Each path is a new rotation, seen through one point. The rows after it are directions, each followed by how far the rotation turns it, in degrees each step (0 if it stays put).
Each turn is a multiple of 5 degrees from 10 to 175, or 0.

-0.99	-1.46	3.49	-0.69	-1.53	0.43	-0.41	2.85	2.43	1.92	0.07	-1.57
-0.01	-3.07	3.16	-1.78	0.53	-0.44	-0.60	-1.79	0.78	2.16	-2.73	-0.41
0.56	-0.63	4.52	-2.53	-0.96	-1.87	-0.26	-1.26	-1.82	-0.92	0.77	-0.52
-1.05	0.20	1.96	-3.00	-4.14	-0.93	-0.57	0.54	1.81	-1.66	-1.17	-0.22
-0.44	1.74	2.78	-0.64	-1.39	0.45	-0.35	0.38	-0.07	0.85	-4.64	-1.47
1.11	-0.22	4.90	-0.30	-0.29	1.05	-1.01	2.19	0.51	1.52	0.42	-1.95
-0.28	-2.81	3.12	-2.11	-0.03	-0.67	-1.42	-0.45	3.46	0.76	-0.74	0.65
-1.10	-0.42	3.89	-2.01	0.06	-3.04	0.06	-1.70	-1.43	-0.37	-2.00	0.11
-1.22	0.13	2.98	-2.13	-4.14	-1.10	0.43	1.37	-0.80	-0.85	0.41	-1.73
0.02	-0.35	1.63	-1.75	-3.02	1.71	-0.73	0.06	1.66	1.17	-3.73	-1.50
2.15	0.79	4.94	-0.58	0.77	0.98	-1.50	-0.19	-0.37	0.95	-1.72	-1.23
-0.07	-0.97	4.35	-1.73	-0.37	-1.17	-1.51	1.25	2.98	-0.65	1.23	0.49
-2.77	-1.06	2.62	-1.83	-0.43	-2.80	0.01	-0.51	1.27	0.20	-3.17	0.44
-1.01	-0.35	3.88	-1.16	-2.19	-1.04	1.03	0.62	-2.75	0.98	-0.83	-2.30
Speeds:
0.67	1.83	0.55	1.02	0.91	0.96	-1.06	1.32	1.51	-0.17	-0.57	0.18 : 65
-1.13	1.30	0.02	-0.43	-0.10	-1.96	-0.05	-0.06	0.19	-1.97	0.05	1.22 : 80

-0.08	-4.92	-1.04	-0.59	-2.59	1.08	1.11	2.33	0.76	-1.79	-1.53	-0.68
0.60	-2.45	-0.10	-1.31	2.03	-2.03	0.95	3.97	1.02	1.42	-2.88	1.24
-0.05	-5.24	-0.68	-0.76	-2.26	1.22	1.22	1.83	1.07	-1.40	-1.72	-0.63
0.60	-2.20	-0.32	-1.20	1.89	-2.14	0.69	4.56	0.78	0.98	-2.70	1.23
-0.01	-5.41	-0.40	-0.83	-1.97	1.25	1.40	1.25	1.42	-0.93	-1.87	-0.50
0.55	-1.97	-0.63	-1.09	1.46	-1.90	0.56	5.04	0.50	0.43	-2.62	1.09
-0.12	-5.57	-0.10	-0.99	-1.50	1.03	1.55	0.87	1.74	-0.46	-1.97	-0.29
0.57	-1.88	-0.72	-1.14	1.06	-1.67	0.60	5.47	0.16	-0.15	-2.53	0.91
0.05	-5.72	-0.01	-0.80	-1.07	0.59	1.55	0.55	2.06	0.09	-2.04	-0.14
0.51	-1.71	-0.93	-1.33	0.58	-1.20	0.66	5.61	-0.18	-0.40	-2.44	0.73
0.00	-5.76	0.04	-0.68	-0.51	0.06	1.48	0.40	2.28	0.46	-2.02	0.04
0.56	-1.83	-0.93	-1.60	0.16	-0.80	0.68	5.60	-0.37	-0.90	-2.45	0.47
0.09	-5.74	0.07	-0.38	-0.19	-0.37	1.45	0.42	2.45	0.96	-2.09	0.39
0.32	-2.01	-0.91	-1.84	-0.28	-0.16	0.67	5.44	-0.52	-1.42	-2.35	0.22
Speeds:
0.66	1.87	0.70	-1.36	1.44	-0.13	0.08	1.53	-0.68	0.57	-0.78	0.53 : 175
-0.10	0.64	-0.94	2.00	-0.75	-0.97	-0.54	2.07	-0.78	-0.15	0.60	0.15 : 170

-0.54	-1.42	-4.30	-1.97	1.35	1.50	1.15	-2.36	-0.42	0.47	2.90	2.27
3.72	0.95	-1.28	-1.17	0.73	2.87	0.21	0.77	3.25	-0.41	-0.83	3.43
0.92	-1.36	-1.76	1.30	0.19	-0.77	2.50	3.66	0.51	-0.39	3.54	2.90
2.21	-1.94	-4.23	-0.75	-2.17	2.08	-2.40	0.44	-0.90	1.69	1.53	1.41
3.37	-0.99	-2.92	-0.34	0.60	-1.19	2.12	0.22	4.17	2.36	-0.19	0.15
2.22	-3.55	0.50	0.16	2.31	1.81	0.35	0.33	0.66	0.59	4.63	0.97
1.79	-2.25	0.30	1.08	-2.28	1.12	-2.50	2.04	2.19	2.92	-0.54	3.18
3.20	-3.65	-1.50	3.10	-0.40	-2.58	1.99	0.59	-0.62	1.76	0.44	-0.54
1.70	-2.45	0.45	-1.57	0.78	1.00	-0.96	-2.42	-0.76	5.13	1.85	0.30
1.52	-3.06	1.74	2.14	0.99	0.27	0.59	-1.80	3.52	1.32	-2.16	2.72
2.92	-1.94	3.03	2.48	0.61	-0.26	1.40	1.20	-3.38	1.44	1.16	2.13
-1.25	-2.10	-0.90	0.49	-2.04	-0.68	-0.54	-2.12	-1.84	4.31	-1.40	3.25
3.60	-0.88	-0.63	1.09	1.81	-0.23	2.72	-3.82	-0.85	0.70	-2.95	0.87
-0.33	0.21	2.57	-0.99	2.52	0.76	2.55	-0.98	-1.36	2.37	1.63	4.19
Speeds:
-0.27	-0.14	1.93	0.89	0.12	0.84	-0.41	1.56	0.50	-1.25	0.36	1.60 : 90
-0.29	1.63	-1.97	-1.05	0.07	0.66	0.66	0.64	0.04	-1.51	0.45	0.95 : 20
0.29	1.15	-0.08	0.39	1.02	-2.03	-2.12	-0.57	0.07	-0.51	0.63	0.46 : 0

0.56	-1.10	0.76	2.37	6.55	-1.57	0.29	-0.14	0.55	1.07	0.11	0.13
1.82	-2.03	-3.79	-0.25	4.02	-0.10	-2.98	0.42	1.47	0.05	-0.74	2.05
3.11	-3.84	0.69	-0.58	3.79	-0.67	-0.72	1.34	1.15	-2.39	-0.56	-2.15
1.54	0.56	-0.12	-1.26	4.99	-2.35	-0.64	0.64	0.76	-2.54	2.81	1.67
3.01	0.24	-2.52	-0.01	2.50	2.64	-1.82	2.88	1.65	-2.43	1.92	-0.68
1.61	-0.03	1.74	2.57	5.33	0.68	1.16	1.67	0.64	-0.76	1.71	-2.13
0.56	0.78	-2.76	2.03	5.49	0.30	-1.42	0.52	1.19	1.15	0.98	2.28
2.61	-3.58	-1.72	1.39	3.75	1.52	-1.71	1.31	1.49	0.12	-1.80	-1.57
1.35	-2.36	0.80	-0.15	5.75	-3.26	-0.20	-0.48	0.55	-0.91	0.16	0.45
2.46	-0.93	-3.16	-1.96	3.18	-0.27	-2.91	1.35	1.55	-2.31	1.14	1.75
3.21	-1.36	1.12	-0.14	3.41	0.78	-0.04	2.52	1.10	-3.28	1.61	-2.79
0.85	2.26	-0.18	1.02	5.52	-0.53	0.09	1.12	0.76	-1.05	3.32	1.28
2.14	-0.10	-3.01	2.15	3.51	3.32	-1.91	2.28	1.58	0.08	0.57	-0.43
1.33	-2.14	1.17	2.75	5.83	-0.29	0.56	0.48	0.72	0.68	-0.59	-1.53
Speeds:
0.85	-1.42	1.05	0.43	-0.61	1.04	0.45	0.69	0.10	-0.44	-0.87	-2.31 : 135
0.23	2.03	0.49	0.06	-0.40	1.03	0.57	1.06	-0.02	-1.13	1.96	-0.46 : 55

-1.41	2.22	-1.84	-1.03	3.72	1.33	0.32	-1.43	0.19	2.04	-2.24	-2.06
-0.34	2.15	-1.66	-1.72	0.50	-0.28	1.20	-3.42	0.71	1.84	-0.72	-3.76
-1.01	2.34	-2.10	-2.19	1.59	-2.47	0.83	-3.57	0.31	1.89	0.49	0.36
-0.80	3.83	-0.04	-2.02	3.28	-0.25	0.10	-1.26	2.05	2.29	-0.83	0.46
0.76	3.42	0.84	-1.68	-0.24	-0.02	0.22	-2.69	3.28	2.17	-0.60	-1.94
0.52	2.26	-0.14	-1.45	-0.97	-2.29	-0.45	-4.10	2.48	1.61	0.50	1.52
0.00	2.60	0.74	-0.71	1.62	-0.28	-1.71	-1.99	3.02	1.81	-1.06	3.36
1.13	1.97	1.53	0.24	-0.55	1.79	-1.69	-2.27	4.01	1.75	-2.09	0.28
1.23	-0.17	-0.30	0.67	-2.46	-0.25	-1.61	-4.55	2.59	1.39	-1.06	1.55
-0.22	-0.46	-0.90	1.41	0.76	0.55	-2.21	-2.81	1.67	1.67	-1.96	4.09
-0.07	-0.17	-0.06	1.91	0.50	3.48	-1.79	-1.84	1.94	2.08	-3.41	0.54
0.06	-1.52	-1.59	1.88	-1.97	1.64	-0.60	-4.19	0.55	1.89	-2.28	-0.68
-1.70	-1.36	-2.77	1.53	0.64	0.45	-0.28	-3.63	-1.14	2.02	-2.05	2.10
-2.19	0.37	-1.60	1.37	2.27	2.76	0.10	-1.45	-0.51	2.61	-3.50	-0.18
Speeds:
1.79	0.08	-0.38	-1.01	-1.01	0.54	0.13	1.86	-1.64	-0.43	0.23	0.56 : 0
0.75	0.19	0.76	0.12	-1.39	1.19	0.31	-0.08	0.77	0.09	-0.40	-2.64 : 110
-1.60	0.37	-0.47	0.21	-0.18	-0.48	-0.09	0.16	-1.90	-1.24	-1.71	-1.03 : 20
